One turn or mirror swaps these rows in pairs. Which row does each one swap with?
The rows were stretched afterwards, more along some directions than others.
vis: [-22  -7 -14 -17  -7 -17  15 -29   5   3   8 -26  16 -12  -6 -36  23  -2
 -26]
siro: [-24  -3  -2  -5  -5  -6  26 -10   4  16  -2 -14  12  -9 -17 -23   5 -16
 -30]
tor: [  2 -13   6 -12  -3 -28   0  -4  -9  -6  -8 -10   8  -5  -2  -2  -1   1
 -28]
kero: [-11   6  -8 -12  -7  -7  25  -8  -5  -9  12 -11  13   4  22  -6   0 -23
   4]
Fumu: [-38 -22  -8   4  10  -2  -3  -5  12  10  -8   4  -2 -17  17  12  12   5
 -17]
Bos: [ -4   4   1  -3  -8  -9  15 -14   7  12  14   1  14  -1  17   9  -4 -10
  11]
pafaf: [ -6   3   0  -6   0   1  11  -5   0  -1  15  -1   3  20  17   4   8 -14
  14]
poga: [-22 -19   6 -14  -5 -18 -17  -1  -2   1  -4 -13  -5 -12  34   1   6  -6
  -9]
zepag: [ 13 -11  -7   8   3  -1  -5  22 -25  -5   9  -2  -2   0  16  13 -11   9
   5]
Zeped: [ -4  -8  -7  -8  -5  -5  18 -13 -10  14   4 -26   4   3  -5 -15   8 -23
 -32]
Zef: [-26 -12  -6   9  11  -9   4  22 -38   4 -22  -5  -6   1  -9   1  33  -3
 -26]
bevu: [ -4 -17  -7  -7  13 -14  -2   8   0   0  -5   9  -3   7 -12  -1 -12  10
 -18]
novu: [  9 -13 -14  -1  -3  -6   5  14 -23 -21  20  -5   3   4  19   5  -5  -1
   0]
vuko: [-28  -4   0   1   8  -9   6  -1   7   7 -32  11   3  -9   3  17  16   9
  -7]
Bezu: [ -4   8  -2  25   1   7   8  10 -11   6   6   3   3   9  -1  14   6 -16
   2]
Ludag: [ -3 -11   4  -9   8 -18  -1  -4  18   3 -15  10   5 -11  -6   5 -13  18
 -14]
labe: [ -2 -17  -1  -9   0 -26  -1  -8   9   4  -6   3   3  -9 -10   6 -12  13
 -21]
kan: [ -2   5  -8  -5 -15 -15  23 -28   9  10  -4 -28  26  -5 -12 -12   4 -11
 -25]
tazos: [-18 -21 -10 -24  -7 -11  18 -27  20   7   8 -21  19   2   6 -27   6 -10
 -14]
kud: [-30 -11 -10  22  15  -5   8  14 -26  13 -27   1 -15  -3 -16   6  25   3
 -27]
dazi: [ -6  10  11   6  -9 -17  11   7 -16   8  19 -22   3 -11  16   2   2 -15
 -12]
lirak: [-33 -24  -2   3  18 -10  -8  16 -28   1   1 -13 -26  -3  16  13  28 -13
 -30]
reto: [ 20 -13 -21   7   6  -4  -3   9 -12  -8  -1   6   1  13  20  19 -14   2
  -1]
Mam: [-36 -24   9 -10   0  -7  -4  20 -26   2  -7  -4 -14  -8  20   0  26  -6
 -28]
nepus: [ 15  -9 -13   1   8  -7  -5   6 -14  -6   1   5   6   3  28  23 -17   7
   4]
Puro: [ 10 -11  -4  -6   4   6 -17  15 -12 -16  21   8   1   1  24  15 -12   9
  19]
bopaz: [-28 -17  -4 -11   2 -10 -16   3  11   4  -1   0  -3 -11  25   6   3  11
   6]
samum: [ 12   5  11  -4 -14   4  15   8 -17  -1  11 -14   7   7  17   8  12 -17
   5]
fitus: [  5 -11  -2   9   6   4   5  29 -33 -15  11  -7 -10  -6  17  18  -6  -5
  -6]
Kifil: [-33 -21 -14   1  13  -1   7   1  -6   8 -24   2   5   1 -10   2  22  10
  -8]
Ziruv: [-18 -13   0  -9 -14 -12 -11  -5   2   4   0  -5  -2  -7  25  -1   8   4
   4]
vip: [ -8 -26   6 -15   2 -13   2   8  -5  -9   7  -8  -2  -8 -11  -9  -3  15
 -17]
turer: [-20   4  -5  -1  -1 -16  12  -2 -15   0  23 -12   6 -11  18 -17  21  -4
  -4]
sas: [-16  -8   6   0  -1  -6  18   9 -38  -4  20 -13   4  -4  15  -4  31 -26
 -12]
zegik: [  4 -12   9   2   8  -1 -13  18 -18  -8  12  10  -7 -14  18  19  -2  16
   8]
Pog: [ -1 -26  18 -10  10 -12 -17  12   3   0  -2   8  -9 -12   0  14 -11  23
  -5]
Tizip: [-27 -11  -7  19  19  -6   6  10 -18   9 -34   5  -2  -4  -6  13  19   4
 -16]
nuna: [  3 -13   0  12  12   3  -9  26 -19  -2   9   4 -11  -9  12  14 -17  14
   1]
Pati: [ -9  -8  -5  -9   1  -5  16 -16  24  11   3 -18  -2  -3   2   4   0 -12
 -25]
gup: [-24 -11   3 -20   1   0  16  -8  -6  -7  11 -29  -3 -12   3 -17   8 -19
 -23]
vufo: [-11 -11  -5 -14   2   4   7 -11  -5  -3  15 -24  -8  15   6  -9  16 -25
 -22]
kos: [  5 -18 -18 -10   5 -16   1  -9  14   3  -8   1   4   5   2  -4 -17  12
 -16]
letaz: [-21 -14   0  -3   7   4 -11  19 -14   1  -7 -16 -19 -10  30   6  12  -3
 -13]
Kugig: [  1  13  -5   5   8  11  16   8   6   3  14   5   0  -2  17  16 -11 -15
   0]
Vof: [ -1  -4   9  -8 -20  -7   0 -10   5   5   5 -17   9   8  -6 -15   5 -21
 -17]
vuzev: [-30 -19 -12   7  12  16   6   8  -2   6 -22  12   5  -2  12  13  14  18
   5]
pode: [-29 -20   3  -9  -1 -16 -10  22 -31  -1   7 -10 -15  -1  28   0  21 -14
 -13]
tolu: [  9   4   7 -28 -17   7  11 -17  21  -2  10 -13  19  -4   5 -11  -7 -12
  -4]
Kilol: [  7 -11  -6  -8 -10 -19   2 -13   7  -3  -8   5  14  -3  -4   1 -14   7
 -14]
Fudu: [-15 -16  -5 -11   0  -8   1  -3   0   4 -16  -2  10  14  11  -1  14   9
  10]
nibis: [ -1 -19   3 -20  -9 -16   7  -7  14  -5  -6  -6   8  -7  -3  -2 -16   8
 -13]
lav: [ 14  -8  -6   1   6   4 -12  13 -11 -12  11  -2  -2  -8  33  15 -13   5
   6]
Mel: [-17 -13   8   3  -7   0   6  20 -36   6 -16  -2   9   4   6  -9  29  -1
 -10]
daz: [  3 -13  -6   6  14  -4  -8  11  -4  -6   9  -3  -1  -9  26  17 -18  14
   8]
vukag: [ -4 -23   6 -13  14 -17 -11   2   5   6  -8   2  -4 -11   3  10 -18  20
 -16]
dop: [ -7   8   0  -3 -21   3  17  -6 -12  -1  21 -11  21 -10  19  -7   7 -24
   4]

zepag pairs with labe
Bos pairs with Zeped
turer pairs with vis
Ludag pairs with lav
nibis pairs with fitus
Fudu pairs with lirak

